Rows are one point carried round by a steady rotation, each followed by how many ticks it has turned.
The counts run from 0 to 247.
[125 131 115 140 135 142 139 110 135 123 123 114 124 134 169 117 108 137
 137  71 124 161 153 106  71  88 174 146  83 104 158 163] -> 136
[110  93 115 122 139 123  97 127 124 102 128 109 126 131  88  63  78 112
 128 139  92 121 107 104 143 107 118 134 139 125 103  68] -> 183
[168 145 105 126 168 123 120 140 122 121 154 146  94  99 117 121 110 151
 113 176  78 152 129 101 165 136 120 147 141 159 108  75] -> 177
[208 143 111 143 106 105 148 153 109 149 140 141 110 179 144 120 146 127
 142 140 157 160 137 124 119 156 122 145 174  98 147 157] -> 7
[136 123 164 115 119 122  92 109 112  75 153 140  96 136 132 155 121 105
 116 143  86  95 169 167 139 170  89 132 142 136 154 165] -> 95
[157 119 159 135 119 115 126 128 135 129 132 153 120 160 157 121 121  98
 114  80 143 111 150 125  74 157 135 120  66  97 139 185] -> 67
[ 91 101 133  92 114 165 112  86 115 109 137 102 137 155 153 113  95 124
 148  91 105 118 140 132  83 117 161 131  99  97 161 171] -> 129
[120 100 102 131 146 157 109  79 105  99 120  68 129 127 114  86 119 133
 163 176  99 115 118 155 150 171 108 137 113 118 121  93] -> 153
[125 111 102 160 172 138 119 122 118 130 113  78 125 102 156  67 128 138
 143 103 124 169 122  94 102  92 136 143  70  99 130 105] -> 144
[159  81  82 116 161  98  93 135 136 155 165  95 137 150 151  97 126 154
 171 153 156 132 117  98 119  98 135 155 122 111 109 120] -> 211
[200 130 122 103 162 101 101 169 125 147 155 164 105 115 100 129 134 119
 137 160 110  95 111 123 155 150 110 128  92 138  89 114] -> 246
[130 122 112 102  92 161 120 111 120 106 146 150 107 175 102 120  82 118
 114 180  96 108 141 140 144 155 162 136 187 130 142 127] -> 192
[111 148 108  79 126 148 128 147  83 114 141 124 116  98  94  84 148 159
 122 178 165 106 141 105 135 149 134 110 117 175 101 125] -> 49
[103  89 114 146 155 152 115  97 118 100  97  62 133 134 125  70 130 110
 157 133 108 121 106 142 131 127 113 141  92  91 113  90] -> 152
[170 198 118 104 101  88 135 138 159 108 132 166 120 113  93 117 124 123
 100  98  93 117 139 149 132 135 117 142 141 141 132 185] -> 35
[140 105  93 124 121 131 122 127 101 124 121 103 135 164 103  81 136 149
 126 135 185 172 162  99 117 137  91 153 175 119 139 144] -> 10
[104 135 124 102 104 138 150 116 135 105 120 129 121 155 170 131 115 107
 152  91  87 107 122 140  92 101 187 125  96  86 159 166] -> 128
[168  81 107 131 131 112  94 133 140 149 132  86 138 172 123  68 136  99
 174 131 147 111  98 152 124 108 131 152 123  62 120 144] -> 218
[106 164 144 114 120 101 133 106 124  66 124 130 121 116 135 127  97 135
  91  76  74 159 172 116 111 123  93 142 145 148 157 156] -> 101
[160 144 136 125 141 111 124 164  64 125 183 164  71  80 147 112 136 146
 140 161 117 140 131 121 120 110 133 118 137 151 159 112] -> 111
[136 140 125 114 113 120 134 156  82 115 167 139  93  99 161 110 134 114
 163 185  95  92  96 148 123 123 182 110 119 125 145 108] -> 119
[161 145 119 102 174 116 143 194 153 127  99 136 109 134 120 137 163 120
 147  96 138 128 116  96 118  87 119 155  83 132  93 130] -> 240
[111 143 123 170 127 114 150 122 104  86  91  93 125 111 134  62 143 140
  95 121 152 160 149  79 111 131  88 124 107 146 109 106] -> 78
[136 108  93  76 107 160 155 124 114 129 147 134 120 208 143 147 102 136
 157 136 124 147 139 108 107 125 169 138 176 104 148 148] -> 196
[ 90  92 114 116 136 136 109 168 120 101 103  91 125 155 114  87 168 140
 147 138 173 131 136  95 122  89  79 152 148 134  98 130] -> 17
[148 103 116  93 121 163 122 113 120 124 111  97 138 192  99 103 138 113
 181 112 158 132 128 153 107 132 111 151 151  83 150 173] -> 226
[155 150  67 113  99 102 147 100 157 109 104  62 157 151 117  85 130 134
 158 147 114 124  99 148 147 133 126 152 158 101 109 129] -> 220
[ 91 117  99 105 110 168 123 109 162  95 113 125 122 172 114 102  87 137
  97 115 118 151 162  92 101 115 152 153 170 126 140 153] -> 198
[177 177 150 136  93  99 142 119 154 117 118 157 120 142 157 131 117 109
  86 105 119 107 148 129  93 178 151 121  77 124 121 183] -> 66
[109 163  86  99  97 146 142  59 138  87 142 111 136 119 156 140  92 154
 113 132  81 129 165 137 110 149 165 146 119 137 155 162] -> 131
[145 163  95 182 145 133 134 112 145 110 102  98  93  72 146  74 138 136
 110 175  93 132 121 132 151 139 144 139  88 131 109  93] -> 147
[121 140 118 130 124 115 111 186 170  76  89 129  87 122 118 103 185 126
 117 173 128  90 135 119 142 103 110 156 143 156  97 149] -> 20
[119  91 156 144 140 115 118 164  65 107 119  94  98 141 158  97 166 111
 161 142 166 115 116 111 110 130  94 114  98 124 117  97] -> 83
[107 117  99  70 114 152 122  61  99 105 162  99 145 140 147 134  92 154
 137 119 102 131 157 133 102 142 153 135 116 120 161 162] -> 130
[ 86 110 125  75 114 139  91 118 126  99 133 118 143 116 106  89 123 127
 115 167 146  76 138 116 120 157 125 114  78 157  84 139] -> 56
